Z: 3 groups of rows, each row roughly a mix of its group's hidden directions
Z (70 x 16)
[[  0  21 -40   4  22  18  26 -24 -41  18  23  -8 -30 -17  -2  26]
 [ -5 -35  10  10   3   4   4  -7 -23 -11   0  13  22 -48 -58  -3]
 [ -1 -25 -10 -14 -23 -13 -40 -24   2  -6 -22  19  24  32  47 -11]
 [ 41  17  11 -10  28  -8   3   1  -1  19   0 -55   0  36  26  16]
 [ -6  44  21   6 -50 -17 -17   4  15   5  -2  -4   5  10  21 -47]
 [ 30  24   1 -12  -1 -12 -15 -18  -5  17  -4 -38   4  43  51  -3]
 [ -4   2 -29 -17  26  29  19 -40 -36 -17  37   8  -5 -25   3  18]
 [ -2 -28 -46  19  18  28   5   2 -37   3  10   9  -1 -35 -27  26]
 [ 12   8 -22   0  23  27  39  19  -3 -12  32 -28   3 -32 -29  31]
 [  8   3   4  25 -37 -45   1  18   5   2 -20 -31  27  10  -6 -44]
 [  8  10 -45   3  24   9  16 -27 -42  27   8 -12 -27   1  14  34]
 [ -6 -16 -17   1  45  32  17 -27 -41 -11  25   8 -15 -16 -30  11]
 [-25  31 -43  19 -28   1   6 -19 -34  25   4  22 -32 -17   5  -5]
 [-36   6  12  13 -44  -3  -6  14  17 -15  -1  39   3 -29 -24 -37]
 [  6   1 -30  16  35  25   4 -21 -41  20  -2 -23 -25  41 -14   6]
 [-15 -22 -29  -1  42  39  -1 -15 -30 -15  25  32 -19 -17   0  12]
 [  5  20   1   8 -39 -27 -28   1   7  25 -28  -7   1  37  41 -23]
 [-12  38   1 -10 -66   5  -4  14  37   8  -2  13   9 -20   5  13]
 [-22  31  10  -6 -70   4  -8   4  32  10 -14  20   8  -8 -14   4]
 [ 14 -27  27  -5  44 -39  -6  13  16  10 -26  -2 -18  30  33   5]
 [ 36   5   7  32  10  -6   3  32 -23  18   7 -50  14 -29 -24 -11]
 [-12  -6  36 -10 -49 -38  -7 -11  27   1 -34  11  23  11 -15 -14]
 [ 21   0 -22   5  46   8  26   1 -23  26   3 -30 -26   3 -11  44]
 [ 18  36  54 -13   3 -18  17  14  32 -12  14 -35   7   7   1 -21]
 [ 28 -20 -19  19  39  -9  -3   3 -33 -11  12 -43  15  19  16 -32]
 [ 15 -30 -12  22  42  -8   2  -9 -43 -14   6 -30  12  16 -12 -37]
 [  0 -18 -58  20 -27   5   9  11 -15  20 -16  -5  11 -19 -27  38]
 [-18   0  18  -4 -37  27 -39 -20   8   1 -23  22   9  46 -18 -18]
 [-27  17  24 -14 -55  -1  -3   0  35   4 -16  38   1 -17 -20  10]
 [-23   1  34   0 -39 -29  -6   0  29  17 -42  26  -8  17 -25  -6]
 [  4 -29   3  27  18 -22  -4 -11 -31  -5 -16 -23  12  33 -27 -48]
 [  6  19 -34  -6  41  38  22  10  -6  -9  39 -13 -24  -1  20  25]
 [ 17 -38 -10   1  52   7  18  13  -6   9  -8 -13 -11   1 -25  49]
 [ 30  44   2   3   6 -10   6  -1  -9  33   2 -51 -15  29  27   3]
 [ 11  -7   1  -8  48   4  -8  -3   0  23 -15  -1 -38  45  29  29]
 [ -6 -41 -10  19 -16  -4  -7  -5 -28   5 -17  16  23 -40 -51   4]
 [ -6   3 -31  -8  47  41   7  -6 -15 -13  34  14 -30   2  26  16]
 [  1   4  38   4 -35 -24 -25  28  39  -1 -24  -3  18  21   7 -33]
 [-20 -32  20  16 -14  -9  -5  39  33  -8 -25  29   6 -16 -41  -9]
 [ 12 -17 -24   3  60  27  11 -16 -41  -9  27 -11 -12  -4  -1  10]
 [  3 -10  -4 -22  49  44 -11 -18 -10  -1  15  20 -26  13  18  36]
 [-12   9  22  12 -54 -40  -3  13  26  11 -33   0  14  10 -16 -25]
 [-19  20  -3  19 -27 -23  22  -5  -2  39 -34  -3 -29  17 -43   9]
 [  1 -27  43  -2   0 -56  -4  17  30  -9 -27   9  12  -1  11 -24]
 [-10  -3  31  -4 -39 -36 -25 -13  18  10 -38  17   9  28  14 -25]
 [ 17  21  54  -1  27 -11 -19   3   2  -4  12 -14 -10  17  30 -46]
 [-34 -29 -10  -8 -23  11 -15 -20  -1 -33   5  54  19 -23  -2 -16]
 [  9  24 -19 -24  -9  46 -14   6  14 -10  35   7   7 -20  40  30]
 [-23  10   7 -28 -10  41  -3 -14  17  -4  13  48 -13 -26  -9  38]
 [-17   8  17 -19  -4 -10 -24 -22  17  -2 -13  30 -18  45  49 -19]
 [-22  17 -21  18 -35  28   8 -25 -29   6   1   1   1   1 -58 -13]
 [  8  40 -43  14 -42  18  10   9 -12   1  25 -32  19 -20  -2  -5]
 [ 14  -6 -27  -3  59  30   9 -12 -32   0  25 -11 -21   3  13  24]
 [-14 -29 -23  -1  30  34  11 -15 -26 -20  22  27  -4 -35 -29  17]
 [ 23  -1  26  -5 -12 -24 -27  14  26  10 -26 -26  18  46  32 -12]
 [-33 -24   1  22 -22  -6   0  30  18  -1 -22  41  -7 -28 -41  -7]
 [  1 -25 -42  20  35  34  -7  -1 -44   3  16  14 -14 -25  -5  12]
 [-18 -21 -19   0  24  19 -32 -24 -26   0  -1  45 -25  16  35  -9]
 [-25   3  20 -27   3  -3 -18 -29  19 -14  -5  40 -18  37  40 -16]
 [ 15  -4 -33   9  55  20  16 -11 -41   6  20 -25 -21   7   1  14]
 [  5  18  17  -5 -52 -36   9  11  36  12 -29 -24  22  17  -8   3]
 [-18  15 -15 -17  -6  27   8 -40 -24 -32  42  23   7 -32   6 -14]
 [ 14  28  44 -12  43   9   3   4   7 -17  34 -17 -15   9  25 -29]
 [-23  16  25 -18 -55  10 -17   1  39  -1 -11  40   8 -10  -6   8]
 [  1   4   8   5 -54 -39 -14   5  21  25 -42  -8  16  24   5  -6]
 [-20  27 -16  -8  -4  27  19 -32 -27 -22  44  17  -6 -39  -7 -10]
 [-29  -6 -45   6  -1  19  13 -24 -34   0  12  38 -20 -34 -13  14]
 [  1  14 -32 -12  31  37  36   8   4 -18  38 -12 -13 -13  -4  36]
 [-21  36 -17  -2 -46   2 -13 -33 -18  -4  16  22   1  -7  30 -35]
 [ 26  -4  -6   0  50 -29  16  20   2  17  -2 -25 -24   9  42  24]]

which group is each row in? (one row of each group first)
[ -5  -2  26  12 -38 -41 -14  10  22  13 -40  -5  11  32  -6 -31]  <99>
[-25  -1 -11 -29  33  34  11 -24   6 -30  27  37 -23   7  17  15]  <125>
[-16   9 -24 -18 -23  11 -16 -50 -23 -19  20  26  12  -3  39 -19]  <16>

[  1 -40   4   1  37  23 -17 -24 -33 -34  17   6  21   5 -15 -31]  <99>
[ 29  26 -32   8 -20   9 -13  20  -3  -4  21 -43  27   7  40 -14]  <99>
[ 10  25 -39   6 -34 -11   8  22  19  28 -19 -29  -2  28  24  28]  <125>
[  7 -11 -66  26 -15  10   0  17 -23  28 -12 -12   0  -9  -4  34]  <125>
[ 22  -8 -32   6  24  -9  -1  -8 -22  38 -21 -22 -20  32  24  38]  <16>
[ -7 -28  45  -5 -14 -37 -16   9  28 -20 -21  20  25  -3   0 -33]  <99>
